cols: J K Y X G W L R V
[183 109  95 142 129 166 130 105 144] = J126
[ 83 182 197 121 158  90 157 175 146] = J352
[ 91 170 181 114 148  90 152 160 144] = J577
[115 157 166 114 139  97 152 139 147] = J858
[168  97  87 147 119 169 113 107 121] = J295
[ 91 129 181 114 148  90 152 160 144] = J843
[154 111 101 154 128 172 116 129 121] = J742
[176  94  86 142 115 164 116  96 126] = J54
down: [ 91 154] -> J
down: [147 114 154 142] -> X

cols: B T E A N P F
[128 128 128 108 112 126 115] -> J742
[132 128 131 105 114 117 119] -> J794
[147 130 141 131 110 170  94] -> J278
[132 128 131 102 114 117 119] -> J577
[150 130 143 106 113 119 118] -> J547
[132 128 130 110 112 129 114] -> J54
[145 130 140 114 114 134 112] -> J858
down: [119  94 119 118] -> F
which: [128 128 128 108 112 126 115] -> J742
down: [128 131 141 131 143 130] -> E
down: [150 132] -> B
down: [147 132 150] -> B

cols: Q U C D Z H M
[172  90 148 167 157 143 168] : J547
[ 65 207  80  65  70  68  77] : J352
[102 164  71  90  61  84  82] : J742
down: [77 82] -> M
down: [157  70] -> Z
down: [172  65] -> Q
down: [207 164] -> U
down: [68 84] -> H
down: [ 65 102] -> Q

cols: posa mosik Sem nizag gumo pap
[112  75 127 140 128 127] -> J278
[131  63 127 123 129 128] -> J742
[170 153 128  95 129 133] -> J794
[143 172 129 116 130 127] -> J387
[124  53 130 126 127 126] -> J858
[132  59 128 121 128 127] -> J843
[146  72 129 110 127 130] -> J126
[123 188 126 135 130 128] -> J577
[ 90 174 128 161 127 123] -> J295
[110 185 127 146 129 126] -> J54
[136 184 129 123 128 129] -> J547
down: [112 131] -> posa
down: [123  90 110] -> posa
which: [ 90 174 128 161 127 123] -> J295
down: [127 128 129] -> Sem
down: [126 127 130 128] -> pap
down: [131 170 143 124 132 146 123  90 110 136] -> posa
down: [123  95] -> nizag

cols: Bod gokat Burek dafof nusa Vam kasen Gamo fiket Rud
[105  84 122 110 138 133 154 178 157 116]  J54
[ 81 148 140 110 156 101 158 153 153 105]  J387
[123  71 117 110 127 146 144 173 149 107]  J794
[ 81 148 140 110 156 101 158 153 153 147]  J843
[123  71 117 110 127 146 144 173  96 133]  J278
[123  71 117 110 127 146 144 173  96 154]  J858
down: [138 156] -> nusa
down: [ 71 148] -> gokat
which: [123  71 117 110 127 146 144 173  96 133] -> J278
down: [101 146 146] -> Vam

cols: Gikuf Tigof mit bam sed Bek
[127 143 182 148 135 136] : J352
[122 121 133 155 122 122] : J387
[141 141 135 129 139 135] : J858
[156 175 145 125 179 171] : J843
[144 142 131 129 146 137] : J54
[122 121 203 180 122 122] : J742
[179 179 122 121 191 174] : J794
[141 131 124 130 135 127] : J577
[121 121 168 166 122 122] : J547
[191 185 121 121 197 177] : J278
down: [135 145 131 203] -> mit
down: [122 135] -> Bek
down: [133 135 145 131 203 122 124 168 121] -> mit
down: [121 130] -> bam
down: [121 179 131 121] -> Tigof
down: [182 133 135 145 131 203 122 124 168] -> mit
down: [168 121] -> mit

cols: Miduf guki romip baz vimos
[121 133 134 125  95] : J547
[148 125 112 128 170] : J858
[126 134  88 140  58] : J352
[ 98 139 165 119  97] : J577
[121 133 142 125  95] : J126
[132 131 103 137  87] : J387
[118 126 131 126 137] : J843
[ 98 139 157 121 152] : J278
down: [118  98] -> Miduf
down: [133 125 134 139 133] -> guki
down: [139 133 131 126] -> guki
down: [131 126 139] -> guki
down: [ 98 121 132 118  98] -> Miduf

cols: resu gebez kore Biso bope gital Kirut dos Fozi
[116 118 118 186 182 115 115 116 171] = J742
[143 146 129 121 136 129 121 117 148] = J352
[123 127 115 118 154 115 115 117 194] = J843
[159 160 150 128 125 150 139 136 127] = J54
[115 115 115 183 194 116 116 115 204] = J126
[115 115 115 189 198 117 117 115 207] = J278
[130 131 139 179 153 134 132 140 134] = J387
[182 179 147 115 120 158 137 122 130] = J577
[159 155 167 156 130 170 158 163 118] = J794
[196 195 185 119 117 188 166 145 117] = J547
[172 170 141 115 125 151 130 117 134] = J858
down: [115 115 131] -> gebez
down: [115 131 179 155 195] -> gebez
down: [160 115 115] -> gebez
down: [116 117 117 136 115 115 140 122 163] -> dos
down: [121 115 139] -> Kirut
down: [171 148 194 127 204 207 134 130 118 117] -> Fozi
down: [136 154 125 194 198] -> bope

